500 stands for zero in the data rows.
Some points, each followed by its number:
[516 529 483 536 531 509 559 467 470 485 491 512 504 478 464 456 523] 0
[525 580 280 507 652 643 608 423 528 384 516 635 578 375 388 426 466] 1
[476 508 495 497 481 513 518 529 489 484 504 499 481 484 494 530 480] 2
[507 568 686 142 737 468 529 647 507 434 628 514 369 697 459 114 272] 3
[571 489 566 635 314 361 423 543 354 601 428 480 533 511 643 646 675] 4
[500 508 503 458 518 507 480 538 498 493 531 507 505 539 486 487 480] 5
[442 466 425 698 552 639 525 373 456 429 459 566 606 196 387 700 596] 6
[519 439 570 453 473 450 479 504 536 552 469 434 449 481 501 513 505] 7
[498 515 551 412 529 490 474 568 515 522 546 490 492 522 504 444 440] 8
[612 578 236 704 470 633 532 437 464 448 412 544 553 402 393 557 552] 9
[503 552 300 689 539 501 615 281 552 404 356 595 502 474 415 653 703] 10
[513 511 491 512 523 513 516 461 506 479 501 515 476 520 480 491 527] 11
[514 347 563 718 214 375 393 445 396 658 347 259 419 533 591 742 641] 12
[541 469 413 537 536 441 442 445 462 520 526 447 509 536 486 436 541] 13
New points follow, each followed by the numbers of its three nearest points above by angle, nearest first.
[521 504 497 507 443 512 487 503 479 537 472 493 517 552 546 504 513] 4 12 13
[460 446 620 510 404 435 481 526 491 548 464 444 462 555 547 574 531] 12 7 4
[557 501 367 595 426 555 508 440 475 443 465 554 529 397 458 592 553] 9 6 10
[450 538 366 522 635 456 649 354 488 398 445 492 348 606 387 408 654] 11 0 10
[471 356 625 540 359 415 423 431 519 628 462 338 388 655 596 586 503] 12 7 4
[520 520 130 846 487 591 621 278 468 355 347 560 447 346 426 806 779] 10 9 6
[483 406 561 501 407 465 404 531 493 573 503 435 471 572 593 577 494] 12 4 7
[490 554 437 450 620 557 576 477 554 438 573 553 493 480 475 391 423] 1 3 0
[469 505 391 454 618 534 497 462 551 423 500 538 511 479 405 430 455] 1 11 0
[287 202 955 411 446 217 358 524 338 708 468 234 331 777 622 382 580] 7 12 4
[461 452 553 636 375 462 455 507 452 548 402 400 495 529 518 644 603] 12 4 7
[491 554 573 347 677 507 498 580 508 471 548 558 511 510 514 394 430] 3 8 5
[487 447 532 561 401 473 421 534 449 561 423 445 505 564 522 571 537] 12 4 7
[510 528 461 511 517 536 516 497 539 435 481 537 521 406 509 486 498] 1 6 9
[446 469 562 541 449 413 476 490 496 548 451 436 431 590 547 517 560] 12 4 7
[485 486 537 557 422 500 480 541 496 511 449 520 534 443 508 600 569] 4 12 6
